(in the rows, 128 means zero)
One turn sends every row of this set to another row. A few are shown first. Where does it send the rows asked after them?
pir: [119 130 106 106 150 129 145 117 139 122 173 143 158 173 118 123 133 144
 120 123 128 139 141 142 148 149 173 131 148 117 134 104 126  83 108]
vek: [109 141 129 111 122 127 113 161 107  89 156 146 151  72 175 122 134 138
 139 120 133 150 134 118 125 141 130 120 129 121 123 117 113 140 116]
mus: [154 114 150 141 119 109 123 149 104 137  94 142 108 132 125 115 123 109
 131 113 156 133 143 150 139 136 159 110 104 104 120 110 103 115 105]
kez: [144 148 122 145 141 108  90  93 140 109 125 140 123 144 167 146 141 116
 115 118 116 131 123 129 146 176 147 128 127 122 139  84 119 122 129]
Gel: [128 163 110 149 148 162 109 148 106 105 151 157 100 171 122 154 147 136
 106 110  97 150 147 138 108  97 103 116 130 148 142 134 108 140 148]
Gimov: [140 163 101 136 164 141 144 128 130 109 158 124 115 141 134 170 123  98
 103 147 103 131 129 130 130  99 151 121 153 134 133 107 105 141 169]
genur: [148 166 105 114  99 143 123 155 120 132 130 133 138 120 143 141 132 167
 132 122 125 159  97 145 148 107 152 171 123 109 144  99  96 117 137]
lapi: [110 155 100  88 139 153  96 118 117 156 150 161 151 141 119 143 137 120
 113 121 137 131 133 162 158 116 136 113 145  81 121  82  96 130 148]
pev: [163 185 124 151 113 137 135 134 108 120 129 141 142 110 152 119 154 137
 114  90 118 117 151  99 121 114 133 112 125 122 143 146 121 119 161]
peb: [140 141  91 123 120 124 142 182 125  92 146 127 148 133 145 143 141 143
 153 115 133 152 128 131 125  97 114 158 112 121 120 152 142 123 128]
Fal: [189 134  95 142 158 117 126 127 115 120 138 155 135 168 152 126 106  98
 137 110 132 150 165 140 141 115 114 131 125 123 109  81 127 153 126]
vetov: [138 160 126  86 146 169 145 141 134 141 165 140 156 109 124 125 145 135
 151 117 112 132 107 115 158 110 129 128 119 115 163 126 123 163 114]
zus: [121 151 141 114 126 173 124 139 113  98 133 143 114 145 158 100 129 132
 115  87 128 110 157 142 116 104 116 105 124 156 150  98 121 121 150]
fovod: [ 59 156 125 110 145 139 116 149 114 150 127 152 148 154 131 129 129 138
 133 114 132 131 133 147 145 157 145 127 145 118 128 114 123 153 107]
karo: [147 150 130 137 113 148 176 124 109 114 110 110 154 148 164 133 119 117
 102 105 131 114 143 124 138 100 148  92 113 133 131 116 103 129 134]
zabel: [149 131 117 167 153 178 104 125 108 141 144 134  99 135  96 135 126 128
 119 120 120 155 134 151 130 156  90 130 137 113 149 139 110 119 119]
mizab: [117 139 118 118  88 128 145 153 113 137 145 147 160 113 147 134 144 139
 127  97 136 178 116 164 156 125 110 118 146 119 133 152 138 126 116]
gere: [129 130 152 142 139 165 101 114  99 120 110 127 112 121 121  80 123 126
 130 117 142 134 134 162 132 122 111 122 106  98 152 103 120 100 137]
guze: [116 105 107 122 148 134 150  96 109 136 153 140 158 165 132 133 131 131
 126 117 125 130 143 131 134 109 138 111 154 120 103 100 118 137  66]
vitu: [138 134 127 134 166 117 128 150 119 136 157 156 107 128  90 148 133  73
 125 134 122 141 139 151 144 157 140 116 148 107 153 141 132 126 118]
doleb: [137 147 122 134 170 144 138 152  99  44 143 135 113 112 145 123 123 136
 108 126 125 122 139 124 120 119 134 118 157 123 149 119 125 107 117]
tudi: [151 179  95 155 138 159 119 133 125 126 139 145  92 110 131 143 122  96
 140 119 115 127 135 101 129  85 119 150 144 118 122 129 119 140 141]
fefa: [117 169 156 102 109 118 116 109 122 136 171 140 130 104 127 118 121 132
 137 145 119 135 102 128 145 125 102 125 120  91 134 111  93 151 114]
vok: [134 131 105 109 159 122 124 112 112 124 151 161 146 168 106 122 153 152
 132 133 129 122 146 132 136 111 179 123 120 107 111  92 114 122  87]
rupi: [146 159 151 137 151 139  98 153 115 147 138 136 132 109 121 127 129  57
 134 115 123 149 135 129 144 109  88 128 144 117 142 136 118 112 112]
zuzap: [124 105 101 122 151 147 115 171 100 138 105 140 176 152 138 137 162 153
 123 105 122 142 133 137 121 132 146 137 134 104 116 103 109 144 132]
pup: [182 137 152 126 132 129 122 126 119 105 145 132 104 150 104 136 119 134
  99 115 135 129 129 141 144 109  88  92 136 101 132 123  88 103  91]
Feko: [128 162 158 145 136 133 135 104 112  77 138 127 105 119 135 109 105 151
  94 137 134 133 120 126 141 125 120  91 142 108 128 120  93 118 114]
nuta: [120 120  89 114 131 159 156 125 141 161 137 129 156 175 120 135 124 141
 133  98 126 133 129 140 142 111 120 132 138  79 127 119 128 137 154]
Nunug: [141 156 174 145 119 102 102 156 136 144 115 124 117 122 148  96 127 124
 130 105 138 146 136 127 127 129 118 124 129 131 122 129 102 104 151]
Rilo: [193 153 107  96 107 141 130 142 134 138 167 130 141 136 113 144 151 125
 127 129 129 130 108 141 151 106  87 154 125 106 124 124 105 125 122]
suz: [107 107 108 129 150 120 133 104 115 117 154 135 167 165 138 137 133 126
 108 137 118 170 128 147 136 109 151 128 155 107 108  90 106  95 113]
Konu: [127 120 124 104 140 109  92 154 121 144 156 144 128  92 134 146 132 143
 158 121 127 159 124 149 127  84 120 115 141 112 120 107 115 168 128]
suno: [164 126 125 125 164 135 142 167 129  69 141 145  86 162 107 129 133 120
 124 118 128 134 132 131 130  94 107 130 137 115 134 140 126 106 105]
ber: [145 165 123 138 156 101 135  85 114 134 141 137 134 182 166 139 135  90
 121 110 123 154 133 156 164 136 100 117 118 110 136 116 117 125 123]
tavu: [147 142 114 153 142 122 121 119 127  89 124 160 157 155 132 118 123 104
 134 114 105 133 147 110 140 145 147 119 105 115 144 101 168 151 121]

Feko goes to pup
suz goes to guze
Now find these:
Nunug goes to rupi
mus goes to vitu
zus goes to gere
vek goes to fefa
fovod goes to lapi
ber goes to Fal
genur goes to mizab

